Z: rows in a few groups, each row roughly a mix of its group's directions:
Z (63 x 17):
[[-22  23 -24 -31 -46 -14  -5 -35  33 -20 -53 -29   7  42  60  31  11]
 [-22   8  10 -67 -15 -44 -32 -15  31  -1 -41 -16  34   3  42  55  16]
 [-47  -9  36  28  17   6  60 -33  53 -29  31  18 -14 -22  37  34  16]
 [ 39  -1  -5 -56  41  11 -10  12 -46  19  -3  -1   7 -69 -49 -27 -24]
 [  7 -30 -64  65  11  39 -20  41 -17  44  45   3  -9   1   3 -17  -6]
 [ 48 -53  -2  50  -7  -6  32  35  30  45  11  37 -19 -25   1 -46  19]
 [-13  34  -5 -30  36 -19  50 -41  55 -45  -3 -42 -41  14   8  25 -17]
 [-33 -23 -62  75  -9  44   0  14  -2  34  45   4  -4  12  22 -19 -10]
 [-18  40   5 -79  12 -12 -39 -21 -30 -28 -31 -31  27   4   8  50 -15]
 [  6 -34  41  86 -11   4  54  21  14   4  32  22 -17  20 -25 -32   6]
 [ 29  -1 -55 -25  30  30  -1   1 -22  32  12   1 -18 -65 -35 -59 -25]
 [ 27  28  56 -27  17  -4  67 -38   2 -59 -25   1 -35  -7 -21 -14 -13]
 [ 79 -26  -6  31  28  32   2  48 -52  13  11  20 -22 -23 -26 -26  -2]
 [-16   0  17  83  -4  25  20   6 -21  -3  52  35 -19  25 -35 -49 -12]
 [-30  17 -76  21 -30   8  -4 -29  51   5  -3  -8 -26  38  59 -10   6]
 [-27   1 -64  56 -31  17  10 -19  53   9  17   6 -32  34  43 -25  13]
 [-70   8 -23 -16 -28 -15  -2 -36  47   0 -14 -19  23  19  66  42   2]
 [-80  15 -10 -17 -34 -16   4 -44  45  -7 -13 -15  23  21  54  32   1]
 [ -2  40   3 -63  21 -24 -18 -27  30 -48 -25 -36 -11  14  18  63  18]
 [ -2  17 -68 -34  28  46 -46 -11 -24  17  22   3  -7 -66 -17 -24   2]
 [ 16  -6 -32  -7 -18  -1  14  10 -40  47 -20 -11   9   1 -37 -80 -59]
 [ 42  31  -1 -64  52 -19 -38  14 -29 -12  -4 -30 -10 -10 -61   7 -16]
 [-28 -17 -55  74  -1  35 -14  23  -6  38  56   1  -7  12 -15 -32 -10]
 [ 39  -1 -36 -64  33  11 -29   8 -29  29 -11   2   4 -75 -21 -23 -11]
 [ 38 -16 -23  -3  -3   4 -20  38 -55  50  -5   1  13 -12 -51 -62 -35]
 [-12  16 -37   6 -48   0  25 -19 -20  22 -31 -18   0  44  -9 -74 -55]
 [  9  -3  39 -34  34  19 -45  19 -54  -5  19  13  30 -60 -46  23  19]
 [ 34  39   1 -19  39  -5 -36  18 -46 -17  17 -15 -22  18 -80 -25 -24]
 [ 34 -49  15   6  33  10 -10  49 -26  46  26  28  19 -70 -26  -7   7]
 [ 20  19  -3 -90  31  -4 -37  -2 -43   0 -27 -15  23 -48 -18  17 -18]
 [  5 -31  14  81 -13  30 -10  36 -30  24  45  48   4   1 -18 -32  16]
 [ 46  23   5  -2  27   3 -73  39 -48 -14  22   1 -10  20 -61   2  17]
 [-96  20  -7  -3 -39 -20 -10 -42  44   1   7 -14  27  28  20  10   1]
 [-18  -7 -10  32  -4  -4 -59  34 -16  40  48   7  17   8 -73 -40   7]
 [ -5   0 -30   7 -26   2  36  -7 -27  36 -16  -9   2  14 -28 -85 -65]
 [ 27  35 -31 -34  -6 -12 -25   3 -43   7 -27 -33  -8  36 -53 -52 -47]
 [-81  25 -19   3 -14  -7  28 -52  56 -18   9 -27  -5  28  31  14 -11]
 [-33  10 -25  48 -37 -10  33 -24  49 -11  -6 -13 -22  72  44  -4  -6]
 [-37  44 -28 -49 -15 -14 -29 -35   8 -27 -32 -32   9  40  46  44 -10]
 [-24  18  28   2 -19  17  79 -57  13 -49 -26   7 -17   3  44  -3 -15]
 [-38  33 -41  10 -27  -8  26 -39  32 -19 -18 -34 -21  68  39  -4 -29]
 [  7  61 -21 -53   4 -21 -24 -25  -8 -37 -32 -47 -19  53 -26  -2 -24]
 [-29  25 -18 -40 -30 -17  16 -45  42 -24 -49 -34   0  30  55  30   0]
 [ 31 -34  10  24 -34 -50  42  13  55  22 -37   9 -11  42  50  -5   4]
 [ -8 -30  23  91 -26  -1  42  13  37   4  27  23 -18  39   7 -18  20]
 [ 44  10  70 -49   2 -33 -22  10 -29 -14 -24  16  14 -17 -63 -17  14]
 [ 36   5  73  -3 -14   2  12   1 -48 -20 -13  37   5 -17 -60 -50   5]
 [ 44 -17  19  14  41  11 -47  52 -42  13  39  25   2 -30 -53   2  20]
 [-38  10 -17  30 -10  31  74 -49  26 -31  -1  -6 -26  12  56   2 -21]
 [ 70 -10 -15 -53  41 -19 -14  28   4   0 -35 -19 -10 -20  36  57   7]
 [-64  13  37  -1 -59   3  34 -56   9 -24 -27  20  27  10  40  -6   1]
 [ 53 -26  41 -55   1 -53 -10  28   3  17 -51   9  28 -17  23  34  12]
 [-14 -14  23  63 -42  46  27  -6 -45   3  13  46   9  -4 -10 -60  -4]
 [-29 -42  21  17  -4   6  36  -8  49   7   7  23  16 -45  66  46  36]
 [-55  15   2 -18 -29  -5  35 -53  38 -25 -29  -9  10  13  70  32  -3]
 [ 28   6  19 -57  50 -16 -41  14  12 -23   1 -13   0 -36  -3  71  37]
 [-31  11 -29 -32 -45 -16  34 -44  36   0 -55 -31   9  22  57   0 -19]
 [ 64 -42   4  10   1 -29  57  28  18  43 -23  13 -19 -16  -8 -54 -23]
 [ -9  34 -44 -84   8  -4 -52 -24 -10  -5 -34 -23  15 -16  30  31  -6]
 [ 18  17  -4 -73  35 -49 -18  -3  41 -14 -26 -39  -6   0  13  58   5]
 [-32 -31 -12  57 -46  17  55 -10   3  37   1  22  10   3  23 -59 -29]
 [-16  -5 -11  69 -27  -3  62 -12  37  -2   9  -8 -32  59  11 -36 -20]
 [ 51 -42  41   8  25   3   8  41 -24  28  16  32   7 -60 -46 -25  12]]
which group is each row in? (one row of each group first):
[ 19 -30  75  53   9  -4  50  29 -19  -3  24  16   1   1 -55 -20  -5]
R
[ 87 -18 -18  -3  46  24  38  24 -20 -12 -20  -2 -38 -24  34  21  -9]
S
[ 46 -14  15 -44  53  -8 -47  39 -14   6  11   0   8 -53 -26  44  28]
T

[ 72  -2  15 -13  44 -11 -26  45 -28   5  14   0 -19 -16 -74 -19   3]
S
[ -3 -15 -11 -67  23 -22  52 -18  22  28 -31 -27  13 -60   8  -7 -44]
T
[-39  50 -29 -15   3  11  29 -42 -15 -30  -7 -49 -15  43 -14 -18 -61]
R
[ 64 -51  -8  -7  -2 -26  -4  37  29  51 -20  37   0 -45  25 -15  29]
R
[ 29  21 -22 -85  20 -24   8 -11 -22   8 -51 -34   3 -16  -6 -12 -53]
R
[ 64  -5  41 -26  16 -18 -38  40 -42   8  -6  16   7 -20 -67 -20  14]
S
